In the data rows, the value 128 means zero.
Every row has a hidden score. In each pair, how much higher is the second row's than the first's? 10 means about the same, 20 much higher and 0 much lower. The score is a weighted sum of the row's numbers plus the product of two more (or one squared), each taken from its middle value.
[ 81 135 145 104 120 141 102 160 149 122 128 100 121 148 125 111 119 150
 163 156 169]
[ 98 115 163  82  93 142  92 153 168  88 129 145  84 156 157 150 134 155
 156 170 152] -> 11
[ 78 145 141 115 120 148 103 154 143 126 122  99 129 141 118 107 118 148
 166 153 167]
[157 117 118 148 111 123 144 102 119 124 134 154 144  85 128  93 148 112
  83 110 106] -> 7
[122 147 115 149 126 141 145 116 111 151 111 133 151 101 108 107 125 118
 112 118 117]
[142 145 100 163 133 131 161 109  98 158 107 130 159  83  96 110 127 100
  96 102  94] -> 12
[150 128 107 144 175 119 147 141  96 152 134  93 149 128 109 116 126  89
 139  95 105]
[180  89  88 139 184  56 176 136 102 161 163  88 133 114 105 156 111  83
  75  79  86] -> 15
[ 84 127 179  94 110 170  78 139 166 104 150 134  97 192 164 122 143 175
 192 171 193]
[143 114 127 131 150 135 133 122 113 131 147 129 130 128 134 100 152 100
 134 112 108] -> 9
[127 112 154 106 130 136 110 143 148 118 146 117 105 172 144 141 138 141
 161 142 155]
[100 101 159  84 144 134  89 167 153 102 164  96  98 177 152 103 146 134
 186 151 162] -> 7
[ 87 113 164 100  83 160  94 118 164  94 143 160  98 128 154  88 165 152
 140 169 152]
[177  85 131 131 134 119 132 106 121 103 170 152 122 110 155  85 178  95
 105 104  98] -> 13
[136 125 121 127 170 122 133 152 110 144 142  94 138 148 121 120 125 104
 153 109 123]
[153  31 163  56 115  67  99 190 189  68 227 107  57 167 169 164 153 129
 120 145 149] -> 17
[141 154  91 166 148 123 165 125  91 170  99 106 170  89  84 118 108  98
 103  96 100]
[213  40 109 107 152  38 166 167 134 122 199 104 103 117 131 164 131  78
  55  83  90] -> 14
[126  59 148  64 141  77 113 203 171 108 196  78  73 173 141 164 121 125
 134 141 155]
[112 123 125 116 133 119 126 156 135 134 123  93 129 127 111 111 117 123
 134 133 141] -> 8
[153  82 153 109 121 131 109 114 141  89 181 162 107 135 175  83 181 119
 125 127 124]
[ 66 119 187  65  77 164  65 156 187  74 137 159  72 179 177 140 139 184
 181 196 184] -> 7
[121 141 139 109 112 127 123 162 149 133  97 117 114 163 124 191  86 158
 143 147 161]
[ 89 106 167  93  83 155  92 123 169  91 148 160  92 134 158  92 166 153
 139 171 152] -> 1
[133 143 112 159 119 144 150  99 107 146 112 148 151  85 109 103 139 109
 100 114 100]
[153 122 108 140 175 116 148 141  98 152 136  95 146 128 112 111 127  88
 133  94 105] -> 13
[ 84 140 141 114 119 145 106 152 144 124 124 103 126 138 120 108 122 145
 160 152 162]
[146 146  93 163 144 121 167 121  94 167 102 113 164  87  89 117 113  96
  96  96  96] -> 10
[126 167  93 165 154 128 158 138  92 175  95  92 175 102  80 122  94 108
 122 101 117]
[ 74 157 167  92  95 158  91 164 169 119  95 129 101 191 144 184  84 197
 178 179 202] -> 11
[ 84 111 166  85 136 150  78 162 156  98 164 103  99 180 156  96 148 145
 198 160 174]
[147 126 111 134 179 113 142 156 102 151 138  83 145 143 111 129 119  94
 148  99 113] -> 11
[172  81 136 125 130 122 129 101 125 102 169 159 118 111 161  74 179  99
 101 108 104]
[139 137 120 136 116 138 137 128 120 132 116 153 133 114 126 139 124 119
 117 124 112] -> 8
[ 72 150 176  83  86 161  83 164 178 109 106 139  92 197 155 184  93 203
 182 187 206]
[138 162 101 162 143 130 143 106  98 147 106 137 158 112 113 138 114 120
 125 112 105] -> 8
[144 161  83 174 156 120 172 129  84 178  94  94 178  86  74 124 100  92
 104  89  96]
[141  33 171  50 109  76  90 191 196  62 230 112  52 175 176 160 155 140
 130 154 161] -> 15
[182  79  96 123 170  60 173 172 115 155 169  81 121 119 101 171 107  77
  80  84  92]
[ 69 126 177  70  91 155  72 168 179  85 130 138  82 181 164 147 123 179
 184 187 184] -> 7
[176  82 134 125 133 116 129 110 125 101 173 152 118 116 158  89 177  97
 107 107 100]
[166 114 123 124 116 107 138 137 129 113 123 146 124 117 138 154 121 120
  99 116 110] -> 8
[157 154  85 153 162 104 165 164  92 170  94  88 165 114  84 163  77  95
 118  92 105]
[ 99 128 143  87 127 122 103 188 153 116 117  95 107 168 131 157  95 149
 167 154 166] -> 8
[115 152 134 156  99 156 126  66 131 131 110 165 136 111 128 116 147 155
 118 143 133]
[170 125 102 164 122 116 158 102 105 135 126 141 157  72 111 100 142  97
  76  95  91] -> 11
[141 152  97 168 136 133 162 110  95 161 103 124 164  82  91 113 123  99
 100 101  95]
[131 168 101 157 151 123 148 112  97 152  86 124 155 119 108 160  97 125
 127 112 105] -> 8
[ 89 141 141 129 114 150 102  99 139 112 132 138 126 126 136  94 152 150
 150 154 142]
[142 149  97 166 136 131 162 111  96 161 104 125 163  83  93 112 123  99
  98 101  95] -> 10
[114 174 103 178 139 149 143  80  93 156 105 136 172  95 104 100 129 125
 124 114 110]
[146 161  95 166 147 125 150 106  93 151 104 133 161 106 108 140 112 113
 119 106  97] -> 13
[152 124 108 135 180 110 146 154 100 152 137  83 145 139 109 128 120  90
 143  95 108]
[120 122 157 129 117 158 101  75 142 104 150 164 108 151 163 108 175 151
 153 149 140] -> 10
[183  75  91 115 184  45 179 190 113 166 165  62 124 129  97 172  90  76
  78  78 101]
[150 127 112 153 168 126 140  90  96 138 144 130 145 121 130  99 157  99
 132 101  92] -> 13
[129 144 119 154 166 141 127  95  98 137 141 125 149 132 130  98 150 113
 154 111 110]
[155  12 163  47 118  62 106 183 190  76 226 116  55 159 179 121 152 127
  94 141 158] -> 15
[134 140 122 130 121 132 139 134 121 134 103 143 128 122 124 158 112 124
 120 125 112]
[138 102 171  93  63 135  99 124 180  77 133 183  81 151 175 164 141 174
 118 165 159] -> 13
[140 162  97 154 157 113 151 122  96 155  92 115 156 123 105 165  94 119
 125 107 102]
[ 92 116 177  92 112 163  86 134 164 107 147 139  95 184 166 112 144 169
 175 166 188] -> 10
[141 135 111 154 121 135 154 104 109 146 115 146 147  87 109 110 139 105
  94 111  95]
[144 160  87 183 151 124 165  80  83 165 102 128 175  80  93 107 127 102
  97  94  84] -> 10
[ 75 155 141 135 115 161  97 100 136 115 127 133 134 128 132  90 146 157
 163 157 153]
[134 134 120 151 162 139 129  87 100 134 144 136 144 126 136  90 158 110
 142 111 105] -> 16
[121 165 113 144 144 129 134 119 109 143  97 129 146 134 119 160 101 137
 140 124 119]
[128 149 118 131 129 130 141 141 117 141  92 130 133 126 117 164  99 127
 125 124 117] -> 10
[125 101 151 115  84 139 102 112 157  83 155 156 109 107 153  83 172 137
 117 149 138]
[109 107 149 109  94 144 110 119 154 102 140 150 104 116 142  96 162 134
 125 153 132] -> 10
[116  98 152  99 137 137  99 144 145 100 163 113 101 153 149  97 162 119
 167 142 139]
[ 89 128 144 108 113 143 106 147 148 119 129 114 119 136 128 103 131 144
 150 153 158] -> 8
[166 122 113 127 131  98 144 152 121 126 116 122 134 122 125 162 103 116
 105 108 114]
[ 96 101 160  91  93 144 100 131 165 100 145 149  96 134 153  89 157 147
 132 164 153] -> 8
[183  93  87 137 188  50 173 152 104 158 169  76 132 126 100 184 108  82
  90  79  83]
[138 156  94 168 143 129 163 119  92 167 100 112 169  87  86 117 113 100
 105  99 100] -> 2
[149 130 113 152 170 124 138  96  97 136 145 124 145 127 128 110 154 100
 139 103  92]
[ 87 118 202  74  43 171  63 124 202  61 134 198  69 180 199 152 141 216
 156 200 205] -> 2
[148 141  96 165 149 115 162  87  94 159 112 134 162  90 106 105 131 105
  91  99  89]
[211  41 107 111 150  43 169 156 130 125 192 110 106 107 132 147 132  78
  46  82  90] -> 12
[134  91 149 110  88 127 108 117 158  84 156 153 106 107 153  85 170 132
 108 145 133]
[101 115 171  95 116 156  91 138 161 109 148 132  96 183 160 123 142 162
 174 160 179] -> 11
[147 165  76 178 165 113 177 136  78 185  89  81 185  86  65 129  90  88
 105  83  96]
[124 171 105 154 149 128 143 112  99 150  86 125 153 124 110 160  97 131
 133 116 111] -> 3
[141 162  97 155 156 114 151 119  96 155  92 118 156 120 106 163  96 119
 124 107 101]
[131 141 131 121 112 129 128 154 142 136 102 122 122 148 120 177  94 148
 135 139 152] -> 17
[127  66 136  70 158  67 123 214 160 124 183  55  86 172 127 162 100 120
 133 130 159]
[139 142 107 162 121 140 155  98 104 149 111 146 153  81 105 105 139 104
  95 109  94] -> 6
[125 159 107 129 155 113 144 177 110 160  89  87 148 146  99 178  66 125
 143 115 133]
[125 172  96 183 144 141 152  78  87 161 103 133 176  87  98 102 129 116
 114 106  99] -> 6
[167 116 111 155 114 119 152  98 113 128 132 152 148  75 122  94 149 103
  75 102  95]
[155 123 106 142 176 115 150 141  96 152 135  93 148 126 110 114 127  86
 133  93 102] -> 13
[168  87  93 115 189  51 173 198 112 171 158  50 129 138  93 174  77  85
  93  82 116]
[ 99 142 162 102  83 156 104 133 164 111  97 157  96 161 148 177 110 179
 147 169 168] -> 13
[128 171 102 156 151 125 146 112  97 152  84 123 155 121 108 161  96 128
 130 113 107]
[126 172 102 157 150 127 146 111  96 153  83 123 156 120 108 160  95 129
 130 113 108] -> 9
[148 120 118 139 158 129 140 125 105 138 142 118 138 124 124 107 145  93
 134 104 102]
[172 110 120 125 118 103 142 135 127 115 125 147 125 113 138 147 122 115
  92 112 107] -> 10
[127  42 153  53 137  74 113 198 177 106 201  90  66 171 153 139 126 127
 119 143 162]
[133 153 101 164 134 136 156 113  98 159 104 124 163  89  94 112 121 105
 106 106 103] -> 5
[ 62 165 177 105  81 178  76 106 169 101 103 172  99 183 167 163 118 215
 180 192 194]
[176  81 133 127 133 118 132 103 123 103 169 156 119 110 159  78 178  96
  99 105 100] -> 13
[129 170 101 157 151 125 147 112  96 153  84 123 155 120 107 161  96 127
 129 112 106]
[152 116 110 133 177 112 148 145 101 153 137  93 144 132 116 106 124  89
 130  95 111] -> 12
[ 83 128 190  86  51 182  75 122 189  84 129 198  77 171 181 149 143 199
 158 196 188]
[104 141 126 141 126 139 118  98 126 124 125 127 137 112 123  94 146 134
 136 138 127] -> 12
[172  16 153  60 119  56 115 179 182  74 225 113  59 149 168 145 157 114
  91 132 134]
[ 84 151 139 138 113 159 102  93 134 114 128 139 133 120 132  89 153 151
 154 154 143] -> 2
[143 161  83 172 158 118 171 132  84 179  94  91 178  89  73 124  97  93
 106  89  99]
[142 128 124 149 105 137 134 101 122 121 134 156 145  90 131  91 149 123
  98 119 118] -> 4
[142 144 100 161 135 129 161 113  99 159 106 126 159  86  96 113 123 100
  97 102  96]
[100 129 146  90 119 127 102 178 155 109 117 106 102 163 134 164 104 149
 165 157 157] -> 13
[ 89 127 151 114  95 158 101 123 152 106 134 141 113 123 137  94 153 145
 145 160 149]
[144 157  98 155 151 115 151 114  97 151  97 127 153 116 110 157 104 117
 119 107  98] -> 11
[ 90 146 131 123 127 141 113 153 135 132 118  93 135 132 110 111 116 138
 157 143 155]
[107  96 168  98  74 147  86 117 172  72 162 165  97 124 169  78 175 155
 129 165 158] -> 6
[145 159  87 183 152 124 165  80  83 166 102 128 175  80  93 107 128 102
  97  94  84]
[148 113 125 132 153 129 136 125 112 131 148 126 129 128 132 108 151  97
 133 109 103] -> 12
[ 73 162 163 137  79 186  92  69 154 114 119 180 122 140 151 106 152 192
 153 175 174]
[114 101 167  81  84 131  86 147 175  68 140 152  83 150 171 138 141 161
 143 166 158] -> 13
[ 82  93 188  69 110 160  63 147 176  73 181 139  74 184 183  93 177 155
 194 178 173]
[153 126 124 128 115 117 135 131 127 116 112 145 127 116 136 150 116 127
 105 119 117] -> 7
[161 122 112 156 113 124 149  98 113 127 131 152 150  78 122  94 149 106
  81 105  99]
[ 99 113 176  93 110 160  88 133 165 104 151 141  92 183 166 119 149 165
 173 164 180] -> 13
[107 140 125 144 123 140 119  92 125 122 126 133 136 107 123  93 152 132
 133 137 122]
[ 70 129 175  78  84 162  77 149 175  84 121 152  82 166 164 142 131 176
 174 186 173] -> 9
[178  73 106 115 160  63 166 170 124 145 175  93 111 125 112 175 116  84
  82  92  94]
[125 147 111 150 132 136 148 122 109 155 109 125 154 103 104 111 119 116
 112 114 116] -> 6
[170 123 105 163 118 118 156  98 107 132 128 146 155  71 115  98 146  98
  76  97  91]
[ 86 104 198  83  82 182  69 112 182  81 165 180  74 183 191 102 177 180
 175 185 187] -> 10
[132  85 155 101  85 125 103 121 165  79 161 156  98 115 160  89 173 136
 111 150 137]
[151  93 149 119 122 137 110 109 135  92 175 160 114 129 168  82 180 118
 129 125 123] -> 10
[ 87 160 152 145  86 176 104  68 145 120 115 174 128 129 142 110 150 179
 141 164 159]
[ 84 143 152 102 114 143  88 132 153  99 122 134 105 163 151 147 126 168
 175 168 157] -> 15
[ 86 126 161  90 106 144  81 131 163  91 138 149  96 167 166 127 138 171
 169 174 165]
[141 149 103 134 150 109 152 163 108 156  91 100 145 131 100 178  80 114
 126 109 114] -> 6
[137 162 101 153 152 117 148 117  99 151  93 123 152 122 109 164  99 122
 126 111 102]
[120 116 143 104 103 135 107 149 151 101 133 138 103 134 141 135 136 133
 141 151 136] -> 11
[118  97 168  80  82 131  84 148 177  66 148 155  82 150 174 134 146 159
 143 167 158]
[138 170  86 190 150 133 163  77  80 166  99 128 181  78  90 106 127 104
 104  96  86] -> 7
[ 91 114 183  89 105 167  80 132 170  99 153 147  89 187 172 116 152 173
 179 172 188]
[118 149 128 127 118 141 132 132 124 133  95 144 127 128 126 157 107 135
 129 133 123] -> 8
[ 81 134 156  83 113 140  89 179 162 105 117 110  99 174 142 155 103 164
 179 169 176]
[129 152 114 134 135 127 144 145 113 146  89 121 138 126 111 167  92 124
 126 120 117] -> 10
[169 123 106 163 117 120 155  97 108 131 128 149 154  71 116  97 148  99
  76  98  91]
[151 133 106 158 176 122 143  96  90 144 139 118 152 121 122 105 148  96
 135  96  91] -> 14
[142 158  94 138 164 101 158 176 100 168  83  78 154 134  87 186  63 110
 131 101 116]
[ 78 120 172 102 125 168  67 105 154  81 172 144  99 170 176  79 183 158
 198 170 162] -> 13
[109  62 198  62  89 150  56 129 190  41 206 168  63 171 210  70 205 156
 167 177 170]
[137 159  97 136 163 104 155 177 102 166  84  79 153 137  90 186  63 114
 135 105 120] -> 9
[118 113 171 118  53 164  97  88 173  85 144 195 102 122 168 102 170 174
 113 166 164]
[124 107 179  90  57 147  89 122 185  73 134 189  80 157 182 157 143 184
 128 175 172] -> 12
[ 76 146 147 125 112 158  95 101 143 111 131 138 126 133 140  88 149 160
 159 161 155]
[135 135 115 151 118 139 150 102 112 144 116 150 145  90 114 104 140 110
  96 116 101] -> 8
[141 137 114 158 166 136 135  87  95 137 142 130 149 121 129  96 156 104
 141 105  97]
[117 133 143 129  91 149 126 111 147 130 113 150 120 124 128 128 133 151
 116 147 148] -> 10
[129 170 101 157 151 125 147 112  97 153  84 123 155 120 108 161  96 127
 129 112 106]
[ 83 101 179  73 124 152  69 160 169  83 175 118  84 189 171 102 162 152
 200 171 175] -> 14
[179  86 129 126 142 109 132 122 122 106 171 137 122 121 150 102 168  94
 112 103  99]
[ 68 157 179 100  79 174  74 109 174  97 112 176  94 186 172 164 124 213
 179 193 193] -> 7
[131 163 106 150 148 123 142 117 103 147  95 127 150 126 114 161 101 128
 131 116 109]
[120 120 124 131 129 121 126 102 129 124 130 129 129 111 128  91 148 126
 118 132 120] -> 11
[154 125 123 128 116 116 137 131 126 116 112 145 128 115 136 150 116 126
 104 118 115]
[179  67 108 111 157  64 167 164 126 143 175 100 107 122 117 167 120  84
  75  93  94] -> 13
[128 171 101 157 151 125 147 112  97 153  84 123 155 120 108 161  96 127
 129 113 106]
[206  45 113 105 150  43 160 170 137 119 200 102 102 123 132 169 130  84
  65  89  96] -> 16
[ 59 142 199  78  51 190  67 125 193  83 112 192  72 186 183 161 130 217
 174 207 204]
[140 155  87 162 160 113 168 142  90 178  96  87 173  99  78 126  92  98
 108  92 107] -> 14
[136 141 103 148 144 119 158 134 104 163 108 110 156 105  97 120 109 107
 106 105 111]
[ 97  96 166  86 129 147  86 144 156  94 164 122  93 164 163  82 162 136
 174 156 160] -> 11
[147 141 105 133 145 110 152 157 110 152  99 111 142 125 106 166  90 111
 118 109 110]
[142 167  84 190 152 129 166  77  78 168  99 126 181  76  89 106 127 101
 100  93  83] -> 7
[ 96 102 166  82 136 141  82 164 158  94 169 104  93 180 158 107 153 139
 192 158 164]
[100 117 164  80  98 131  82 166 171  79 131 126  93 164 162 144 118 169
 162 167 177] -> 8
[174 132  91 169 139 105 166 116  95 149 118 117 169  74  97 108 124  91
  80  85  92]
[ 82 125 188 104  98 181  69  83 167  86 161 179  90 183 188 102 179 187
 184 181 179] -> 13
[151 153  80 167 165 106 177 140  84 183  94  83 177  92  72 128  91  89
  99  84  97]
[142 165  80 174 163 116 172 137  82 183  91  83 182  91  69 127  91  93
 109  87 101] -> 11
[125 171 104 155 149 127 144 112  99 151  85 124 154 123 110 160  96 130
 132 115 110]
[ 94 103 160  89  97 141  99 137 165 102 145 142  97 139 151  94 151 148
 136 163 156] -> 10
[134 137 115 150 119 139 149 106 112 144 116 147 145  92 113 108 138 111
 100 116 102]
[139 141 108 160 121 139 155 100 105 148 112 146 152  82 106 106 138 105
  95 110  94] -> 11
[ 86 144 171  92  81 161  91 147 173 107 107 153  93 179 154 175 107 191
 164 180 188]
[143 169  81 191 156 126 168  81  76 171  98 121 183  76  85 108 123 100
 101  90  83] -> 7
[136 147 105 161 129 137 155 109 102 154 108 134 157  87 100 110 128 105
 101 108 100]
[121 167  96 161 152 130 155 140  95 173  97  92 173 107  83 122  94 112
 126 104 123] -> 12
[ 69 152 158 102 111 154  81 129 154  98 114 136 105 167 153 143 122 178
 183 175 168]
[139 160 100 153 151 117 149 115  99 151  94 125 152 120 110 161 101 121
 123 110 101] -> 10
[130  43 149  55 142  71 116 201 174 110 198  84  70 171 149 141 121 124
 118 139 160]
[128 114 157 118  76 142 110 110 163 102 136 163 112 128 152 114 146 164
 111 152 163] -> 7
[139 161 100 154 152 117 149 116  98 151  93 123 153 121 109 163 100 121
 125 110 102]
[134 166 101 156 149 123 146 113  98 150  92 126 154 120 110 158 101 124
 128 112 105] -> 10
[137 163 101 153 152 118 148 117  99 151  92 122 152 122 109 165  99 123
 127 111 103]
[155 160  89 170 152 118 157 106  88 155 102 129 165 101 103 143 111 105
 112  99  89] -> 10
[157 140  93 134 162  94 163 173 102 166  96  88 151 127  94 170  73 101
 114  97 110]
[115 154 124 124 130 134 130 154 123 141  97 122 134 142 119 163  91 137
 142 131 136] -> 7
[ 77 138 156  80 119 136  88 191 162 109 116  97 101 183 139 164  93 167
 188 169 182]
[147 165  77 177 165 114 176 136  78 185  90  82 184  86  66 128  91  88
 105  83  96] -> 14
[141 120 120 128 169 121 136 147 108 144 142  99 138 142 122 114 128 100
 145 106 118]
[ 80 141 148 125 109 157  95  97 144 108 134 144 123 130 143  86 155 158
 154 161 150] -> 10
[154 116 109 134 178 110 149 146 100 154 136  92 144 132 114 109 123  88
 130  94 109]
[140 160  86 170 156 120 168 133  87 177  95  93 176  91  76 123  98  96
 108  92 102] -> 12
[175 103 114 142 117 105 153 109 120 124 138 149 139  85 127 107 148 101
  71 102  93]
[178  96 120 137 151 110 138 121 112 117 162 126 135 115 139  97 158  90
 112  95 100] -> 11
[139 143 106 162 123 140 156 100 103 150 110 144 154  81 104 105 137 104
  95 108  94]
[ 77 148 141 117 120 150 102 153 142 126 121  99 131 140 117 108 118 149
 168 154 167] -> 13
[ 98 128 143 121 100 153 109 122 145 111 131 137 118 116 130  97 151 136
 139 151 139]
[142  58 172  83 106 129  86 122 168  58 195 156  78 143 189  75 200 126
 138 149 136] -> 13
[167 120 107 158 119 117 154 103 110 132 129 144 153  77 117  97 143 101
  77  99  96]
[146  90 148  97  93 117 103 145 161  77 152 149  96 128 160 126 149 133
 122 146 136] -> 12
[137  51 137  63 157  59 126 213 163 122 191  62  80 170 133 155 106 115
 120 128 155]
[132 152 105 129 155 110 147 174 110 160  93  91 148 140 101 170  71 120
 134 112 130] -> 7
[138 156  99 135 159 106 153 175 104 164  88  85 152 136  94 179  67 115
 132 106 122]
[142 129 116 153 165 134 137  83  97 137 141 136 145 119 134  86 158 104
 131 105  98] -> 11
[132 168  93 144 164 109 158 170  96 171  72  77 159 131  84 182  58 115
 133 102 120]
[142 108 153 128  69 142 118  92 159  98 138 178 111 110 152 111 161 152
  95 146 143] -> 7
[152 106 124 128 154 124 138 125 113 132 149 127 127 127 134 104 152  94
 126 107 102]
[109 132 156 131  68 170 115  87 155 113 120 182 111 116 142 115 158 159
 117 159 145] -> 11
[102  97 172  96  71 152  82 116 175  70 164 168  95 127 172  75 177 159
 133 169 163]
[153  98 146 119  85 120 126 112 157 108 137 158 112 118 146 119 146 146
  89 137 143] -> 15
[ 94 104 190  87  89 174  78 113 176  87 160 173  78 178 184 106 172 173
 168 177 179]
[146 164  78 177 162 116 175 133  80 183  91  86 182  86  68 127  94  89
 105  85  96] -> 15
[107  72 193  72  92 154  58 126 183  46 201 164  71 165 203  69 202 155
 171 174 169]
[115 151 134 155  99 155 126  67 132 130 111 164 135 113 129 117 147 156
 118 143 134] -> 6
[146 115 143 134  81 135 124 100 151 108 131 162 121 109 140 116 149 147
  96 138 142]
[137 145 107 163 121 143 154  98 103 149 110 146 154  81 104 105 138 105
  97 110  95] -> 5
[148 143  92 158 150 113 168 131  95 169 104 105 163  94  87 123 108  95
  97  94  97]
[136 174  84 191 155 131 163  82  78 170  97 120 184  80  86 108 121 105
 108  94  90] -> 7
[109 134 125 130 122 135 124 137 131 129 121 107 133 113 110 108 130 123
 136 135 132]
[172 113 109 155 116 114 156  99 112 129 131 151 148  74 121  96 149  99
  70  99  92] -> 6
[129 149 133 140 104 143 120  97 137 123 109 160 125 135 136 156 126 157
 131 145 138]
[210  47 110 107 153  39 162 174 134 120 199  97 104 124 128 179 128  81
  67  86  91] -> 15
[155 154  87 152 159 107 162 163  94 168  95  91 163 115  87 162  79  98
 119  95 107]
[152  89 141  95 105 104 109 158 158  86 150 132 100 133 153 131 137 128
 120 139 137] -> 9
[ 99 105 170 102  72 156  81 115 172  71 160 166 100 125 168  76 175 160
 138 169 163]
[111 166 121 139 138 136 126 119 115 139 100 134 142 141 126 157 103 146
 147 132 129] -> 12
[156 151  89 151 156 108 161 159  95 165  97  97 160 114  90 160  83  98
 117  96 105]
[149 159  78 172 165 110 177 139  81 184  91  82 181  90  68 129  90  89
 103  83  96] -> 12
[128 163  94 164 152 127 159 135  93 173  97  95 173 100  82 121  97 107
 118 100 115]
[106 133 135  94 133 116 111 189 146 121 111  87 111 163 122 171  90 141
 164 147 154] -> 13
[ 84 123 155 108 107 147  93 104 154 103 143 148 110 140 154  87 157 160
 148 165 154]
[120 101 162  86  88 128  92 145 170  72 136 149  87 144 166 138 140 155
 137 161 151] -> 7
[177 111  81 155 188  63 174 142  93 163 161  75 146 114  90 177 107  81
  95  76  82]
[144 158  86 172 151 122 170 124  86 174  96 102 175  85  78 121 105  94
 103  91  96] -> 8
[114 152 129 142 108 146 133 123 133 146 101 123 138 124 108 137 112 147
 127 137 150]
[ 81 124 191  99  97 180  65  88 172  83 165 178  86 190 191 110 179 190
 190 184 182] -> 9
[176  81 136 122 133 114 128 114 127  99 175 149 116 121 158  96 177  98
 111 108 101]
[140 132 117 153 164 135 133  88  98 135 144 133 145 123 133  93 158 106
 139 107 100] -> 12
[ 80 139 143 111 117 147 102 153 146 123 125 105 125 141 123 105 122 149
 162 155 166]
[113 157 132 160 100 158 126  66 128 133 108 162 140 110 124 117 145 155
 121 142 133] -> 9
[187  85  87 136 186  48 177 144 104 159 169  84 131 119 104 168 112  79
  77  77  81]
[152 129 105 146 177 117 149 142  94 153 133  90 151 127 107 118 125  86
 138  92 102] -> 2
[ 96 119 161  87  94 145  93 150 165  90 125 145  88 153 154 146 133 155
 156 169 152]
[ 60 165 179 103  79 181  74 105 171  99 104 175  97 184 170 161 120 217
 181 194 197] -> 8
[140 170  84 191 151 131 165  77  78 167  99 127 182  76  88 106 127 102
 102  94  84]
[130 153 101 157 142 130 156 128 100 165 103 111 164  99  93 115 109 109
 112 106 113] -> 12
[107 150 136 121 112 149 123 134 131 128  98 148 123 136 133 154 109 145
 138 142 134]
[132 168  94 143 164 109 158 171  97 171  73  78 159 131  85 182  58 115
 134 103 120] -> 17
[109 144 141 135  93 155 124 112 143 133 109 144 127 125 122 128 128 154
 126 147 153]
[154 132  91 147 159  98 172 144  97 174 105  95 161 101  88 123  98  93
  91  91 102] -> 5
[151  97 164 105  60 138 104 114 174  79 144 193  90 134 174 142 154 161
 107 158 151]
[111  81 173  84 111 150  85 124 163  77 177 152  79 153 176  83 190 131
 159 159 140] -> 11
[129 170 101 157 151 125 147 112  97 152  84 123 155 120 108 161  96 127
 129 113 106]
[153  54 169  81  88  97 106 152 189  80 206 144  65 161 171 171 151 154
 106 150 163] -> 13
[133 164  96 140 163 109 156 172  99 168  78  80 156 134  88 181  61 116
 134 105 122]
[135 166  93 143 164 108 158 171  97 170  75  78 158 131  85 182  60 114
 133 102 119] -> 11
[150 155  80 168 165 107 176 139  83 183  93  84 178  91  71 129  91  89
 100  84  97]
[164 115 123 124 116 107 137 137 129 113 123 146 124 118 138 155 120 121
 100 117 111] -> 6
[121 116 161 122 116 155 100  78 146 102 153 167 103 155 167 109 176 153
 151 151 142]
[125 163  95 160 154 126 157 140  94 174  97  92 172 106  83 122  94 109
 121 102 120] -> 7
[122 114 161 121 116 154 100  78 147 102 154 167 102 155 168 109 176 152
 151 151 141]
[142 149  97 166 136 131 162 111  96 161 104 125 163  83  93 112 123  99
  98 101  95] -> 6
[172 113 119 134 110 115 138 126 125 112 135 158 131 104 139 130 135 113
  94 113 107]
[102 133 138  91 132 118 107 191 149 120 112  87 110 168 124 169  89 145
 168 150 160] -> 14
[144 142 100 160 135 127 162 113  99 159 107 127 158  86  97 112 124  99
  94 102  95]
[149 142 101 135 149 107 155 159 107 155  97 106 145 125 102 169  86 108
 117 106 109] -> 12
[153  58 121  78 169  48 141 215 149 132 183  46  92 159 115 171  99  99
 115 113 136]
[141 170  84 192 152 131 165  77  78 168  99 126 182  75  88 106 127 101
 102  93  83] -> 4
[ 64 148 159  81 117 146  83 188 162 109 108  98 103 185 139 162  89 176
 195 174 191]
[ 68 145 164  93 106 154  74 134 162  91 126 140  99 175 161 143 128 182
 188 181 174] -> 12
[170 113 110 154 115 115 154  99 113 128 132 152 147  75 122  95 149 101
  72 101  93]
[125 167  97 175 148 134 152  87  90 163 103 126 173  95  99 104 123 117
 114 106 104] -> 9
[136  65 169  83 115 126  86 133 165  66 190 141  84 150 182  77 187 128
 146 147 146]
[150 132 109 160 169 129 142  85  91 141 140 129 151 114 126  94 156  96
 130  99  90] -> 10
[133 120 130 122 157 131 126 142 117 133 148 112 129 147 133 114 138 109
 152 117 123]
[173  81 139 120 131 117 124 114 130  97 176 152 114 123 162  93 178 102
 112 112 105] -> 12
